One turning vector, and how many ticks it has turned:
The counts run from 0 to 154.
[137 145 125 155 117 127  90 161 132 110 193 121 163 116 102 104 100 122
 144  95 129  87 108  92 122 118 119 132 128 105 135 154 109 128 121 139
  92 192 119 157 133 125 174 194 136 175 162 142 145 146 172 166 147 141
 122 169 130 136 155 117 138 125 115] : 92
[135 137 122 140 123 164  76 163 116 119 172 137 146 128 109 116  71 123
 116  87 125 125 115  99 122 123 120 137  97 107 135 162 137 135 113 140
  84 178 147 162 113 122 186 168 141 192 140 122 126 137 166 138 102 157
 117 145 129 118 191 131 167 139 105] : 80
[130 157 110 157 117 121  70 150 127 110 198 130 163 113  93 102  82 135
 149  93 134  96 121  80 130 114 139 131 116 102 157 153 111 120 124 139
  92 192 135 136 126 134 185 164 129 176 141 132 151 162 155 158 140 142
 116 167 128 123 157 124 137 118 108] : 88
[145 111 126 169 131 139  81 174 117 121 167 141 157 107  90 108  98 119
 140  93 151 112 108  83 143 125 113 127 131  86 148 127 116 134 119 139
 109 193 134 146 129 160 149 175 137 205 140 143 164 141 160 149 145 139
 152 153 119 117 159 121 128 141  97] : 9
[150 126 107 153 128 138  71 161 116 119 178 132 166 101  86 103  87 131
 156  87 134 113 128  83 140 112 129 132 146  81 145 144 120 126 115 122
 111 188 128 151 135 145 166 160 142 193 146 159 146 145 152 157 143 137
 138 156 139 111 165 128 127 132  88] : 7
[150 107 115 150 129 160  81 164 101 120 164 128 165  98 100  99  82 123
 149  99 138 104 118  78 148 127 104 122 124  85 145 131 131 133 122 136
  97 179 150 143 113 138 163 169 121 182 145 139 148 148 161 145 134 145
 145 168 117  95 161 137 126 123  85] : 4
[136 128 109 161 131 156  78 174 124 110 147 157 172 121  96 119  95 152
 125 108 149 115 102 122 149 138 129 117 112 107 125 156  96 150 105 155
  75 197 144 161 131 132 172 158 135 181 155 142 153 156 157 122 134 149
 144 161 114 129 177 137 151 136 123] : 18
[147 127 125 132 142 152  78 174 114 142 165 138 152 113 111 116  93 145
 123 111 130 116 119 102 133 133 126 117 126  93 133 165 128 132 132 146
  98 187 136 152 113 143 174 184 147 189 168 155 130 141 172 129 129 156
 134 155 131 112 183 147 139 117  71] : 123
[130 125 126 157 121 147  94 182 118 118 167 128 155 133 108 136  93 112
 105  93 134  97  91  97 125 127  98 129 104 117 128 147 118 145 108 137
  87 194 139 162 135 144 171 194 154 185 141 129 138 146 169 157 117 158
 135 140 121 149 161 113 160 156 111] : 74
[146 131 131 173 125 143  80 181 125 125 169 150 160 111  94  97 102 116
 134  97 148 102  98 106 128 118 112 132 128  91 137 143 112 130 123 140
 110 194 127 156 132 152 148 191 146 203 137 147 150 137 160 156 156 142
 141 140 128 120 168 128 139 144  99] : 10
[155 128 121 135 122 154  86 168 107 143 164 131 157 123 106 105  86 157
 139  98 122  89 130  97 139 139 142 120 122  75 138 157 136 123 107 135
 111 187 143 144 108 135 183 160 140 196 153 152 138 133 178 137 118 148
 139 164 125  98 167 145 133 111  78] : 145
[134 146 112 155 113 128  64 149 129 115 188 121 155 110 103 110  80 119
 141  95 132 103 111  71 137 118 126 134 118 101 168 144 108 119 130 137
 109 187 140 143 125 134 180 168 123 183 144 129 145 149 164 163 134 140
 128 169 128 115 159 124 133 123  97] : 89
[123 143 123 162 109 129  86 144 122 111 189 138 169 116  91  93  74 139
 148  94 138  85 120 100 124 118 133 136 111  94 143 148 126 131 122 146
  76 192 136 136 128 129 179 165 129 174 144 122 156 150 167 145 130 147
 118 175 120 118 158 116 147 117 113] : 87
[134 118 115 163 124 122  71 169 111 108 173 126 178 131 112 139  87 133
 115  99 128  90  97  91 156 146 116 113 109 103 135 154 129 113 126 125
  99 188 145 141 117 133 175 165 141 189 134 130 153 160 156 134 108 150
 169 150 109 119 150 128 140 147  87] : 47
[123 132 135 160 114 122  87 166 121 103 191 130 168 135 109 121  97 123
 120  92 131  76 109  98 125 134 114 124 120 110 126 161 128 133 117 127
  90 198 126 151 133 142 169 200 146 186 157 135 145 152 157 155 132 137
 142 143 133 140 150 112 147 144 109] : 70
[142 127 117 170 132 147  88 163 144 112 157 127 162 115  97 112  98 129
 134  83 140 114 106 107 143 122 130 126 136  92 145 150  99 127 115 135
 106 201 133 172 145 146 163 159 155 208 160 149 154 122 154 146 134 121
 157 151 140 118 184 124 134 152 105] : 12
[145 144 104 147 118 146  53 175 113 111 151 144 169 112 125 121  77 138
 126 113 125 127  93 104 150 139 118 118 112 104 131 165  99 139 122 146
  92 169 155 155 110 122 177 158 126 191 151 143 138 154 153 126 107 165
 145 148 118 113 188 145 146 140  95] : 20
[151 113 114 136 145 155  97 176 115 145 158 150 146 116  93 117  91 137
 136 119 144 117 113 100 147 129 125 114 117  95 136 141  97 155 121 152
  90 202 146 148 111 141 175 176 151 185 155 145 152 150 178 132 146 155
 126 165 114 119 149 139 143 128  87] : 121
[133 139 120 147 125 170  81 182 115 122 172 154 147 127 103 122  72 123
 112  96 137 125 109 100 117 117 106 134  96 120 132 156 130 148 104 147
  79 182 142 153 118 134 180 169 142 177 132 126 137 143 165 146 109 161
 118 137 122 125 186 129 171 142 118] : 79
[159 142 126 161 118 137  61 149 120 111 174 127 174 108 114 113  69 119
 130  90 134 113  88  94 153 114 118 126 118 101 171 132 102 111 127 139
 105 182 135 150 125 109 171 156 127 195 131 127 157 138 161 149 127 157
 135 157 111 123 166 115 126 145 105] : 111
[146 149 128 159 120 143  68 186 133 122 151 156 162 113 114 114  97 125
 124 103 149 134  85 115 138 132 115 124 115 106 134 156  97 139 124 149
 104 185 136 171 127 144 166 183 147 202 152 147 133 138 158 141 127 153
 150 138 141 126 195 134 150 138 112] : 15
[130 133 135 163 116 135  90 155 124 115 188 122 167 116 102  97  95 118
 143  95 138  72 101  88 126 117 113 131 117 102 141 135 105 128 137 147
  91 193 134 145 134 138 167 200 134 177 153 132 153 135 172 161 143 143
 130 162 115 129 151 109 136 126 113] : 91
[160 145 118 131 120 160  97 180 103 133 169 145 170 119 111 109  80 151
 145  95 116  99 117 125 137 134 126  94 115 100 127 154 124 137  96 133
 109 184 133 162 109 107 192 163 138 189 162 149 137 142 164 140 117 163
 125 158 129 116 166 137 143 138 112] : 140
[151 110 110 162 128 140  80 163 118 120 175 131 157 106  84 114  90 123
 152  88 139 107 114  75 147 121 121 120 135  86 162 133 113 127 114 131
 106 199 130 150 130 157 162 153 136 200 146 144 159 137 151 158 145 135
 148 158 134 105 159 131 127 144  92] : 8
[145 145 119 154 121 128  74 171 107 145 177 150 156 133  84 129  82 144
 143 120 130 108 121  93 130 127 152 126 116  88 150 157 131 118 109 138
 107 200 140 135 123 162 166 169 140 191 129 141 140 163 172 149 140 154
 141 147 125 114 152 140 143 125  77] : 148
[131 126 116 141 121 165  81 149 113 111 169 126 155 119 112 112  71 130
 124  84 128 122 123 109 130 128 123 134 100 101 138 156 145 133 112 144
  68 182 156 157 115 123 198 148 137 181 148 120 138 122 153 129  99 145
 127 155 121 109 194 124 165 128 116] : 81
[150 122 121 154 121 140 108 165 136 138 165 131 160 101  83 101  94 116
 143  84 136 124 104 113 137 125 134 105 116  92 146 148 106 130  95 138
 108 208 139 162 127 148 192 154 151 201 146 137 165 124 153 129 132 137
 145 156 135 106 153 127 141 141 104] : 34
[162 144 131 161 118 131  59 167 125 118 163 133 177 113 113 141  82 138
 120 104 130 123  86 106 151 117 128 114 121 116 169 160 111 116 108 133
 114 185 128 154 133 126 173 165 140 198 136 138 152 146 152 142 129 148
 149 148 127 121 174 113 136 166  88] : 132
[139 135 129 147 110 147  93 172 111 138 179 121 160 122 101 118  85 117
 133  80 121 110  99 116 114 120 125 120 109 113 127 167 119 118  84 125
 104 187 125 166 126 110 195 167 154 202 126 131 136 126 169 141 115 156
 133 139 134 119 169 123 158 142 106] : 54
[150 129 127 161 123 144 104 178 131 151 166 144 154 104  77 105  96 116
 137  97 153 125  92 118 134 118 127 106 117 100 137 144  99 145 100 143
 107 205 149 153 123 154 183 164 152 199 146 129 164 144 164 130 138 146
 144 161 129 107 148 127 150 142 103] : 35
[152 131 134 139 130 157  94 181 124 141 162 142 150 111 112 106  90 121
 136 108 135  98  99 114 133 127 108 113 114  97 133 127  86 136 127 152
 107 201 138 165 116 124 174 188 140 186 151 138 157 141 189 145 140 167
 120 163 111 125 152 122 133 129 109] : 117
[155 152 126 160 111 124  78 169 130 130 156 128 167 121 105 141  97 138
 139 107 126 120  91  99 133 124 145 123 112 109 162 178 113 122  99 137
 113 193 134 148 138 156 178 176 142 191 141 134 141 145 149 152 140 139
 146 147 137 122 159 117 151 149  90] : 153
[139 121 130 144 134 147  88 175 130 124 174 131 153 114 112 120  98 115
 122 100 138 103 104  94 128 119  96 125 123 110 129 152 100 151 123 146
  91 199 127 170 129 137 174 204 148 186 159 140 144 140 176 159 141 145
 118 154 129 140 164 123 145 132 107] : 96
[132 125 111 154 121 123  75 163 125 102 175 114 155 127 108 151  92 120
 127  90 129 104  98  87 144 129 125 120 118 115 142 160 114 130 101 125
  99 201 140 161 140 141 192 172 154 182 161 140 148 147 152 163 115 133
 141 156 147 134 155 118 146 162 101] : 72
[142 119 114 145 135 141  87 162 131 113 174 118 146 118 109 127  93 109
 137  96 134 105  99  77 146 117 113 125 123  98 154 142  87 137 124 142
 103 201 144 166 138 147 188 178 146 182 169 138 157 134 164 163 128 133
 128 165 131 124 153 117 133 140 105] : 94
[142 130 122 161 115 133  79 149 128 115 185 119 162 114 113 105  82 114
 140  92 131  83  98  75 135 123 115 135 114  93 162 134 107 118 144 137
  99 191 148 144 126 135 176 187 132 187 153 121 154 135 156 166 126 142
 143 170 119 114 147 112 122 124 100] : 90
[153 156 121 144 120 141  81 159 126 123 172 133 167 120 106  99  82 135
 148  94 124  96 100 116 135 108 128 117 125 102 141 144  84 121 110 134
 110 185 120 160 132 103 185 164 132 188 154 144 149 135 169 155 140 150
 120 160 128 129 166 116 128 138 123] : 114
[144 117 133 160 125 139  85 155 118 116 159 128 185 113 102 129  86 152
 118 105 138  91  95 116 156 127 122 129 129 103 148 153 136 114 120 137
  83 193 129 143 130 140 156 174 146 201 149 132 155 131 160 124 136 136
 159 153 109 118 179 116 136 142  76] : 129
[140 143 113 160 122 137  84 179 125 136 166 159 163 110  88 120  98 139
 118 117 156 112 108 114 135 133 139  99 113 106 134 169 106 148 108 155
  99 194 156 151 110 150 185 168 146 180 156 140 149 176 151 117 127 150
 146 159 128 118 163 136 155 132 101] : 40
[129 125 114 146 125 164  84 171 111 114 164 145 144 125  95 131  81 123
 120  94 134 119 109  99 126 123 108 125  89 112 137 146 116 151  98 139
  78 202 152 157 134 135 189 160 146 169 132 116 151 145 165 143 116 152
 121 146 116 135 172 117 172 152 120] : 78
[139 136 122 140 127 127  85 159 140 114 185 117 150 114 109 123  99 115
 145  91 129 107 109  85 133 116 126 121 127 103 144 154  93 136 118 139
 102 197 133 167 143 134 190 177 148 182 168 146 142 142 166 168 140 132
 120 172 140 125 154 123 128 131 115] : 93
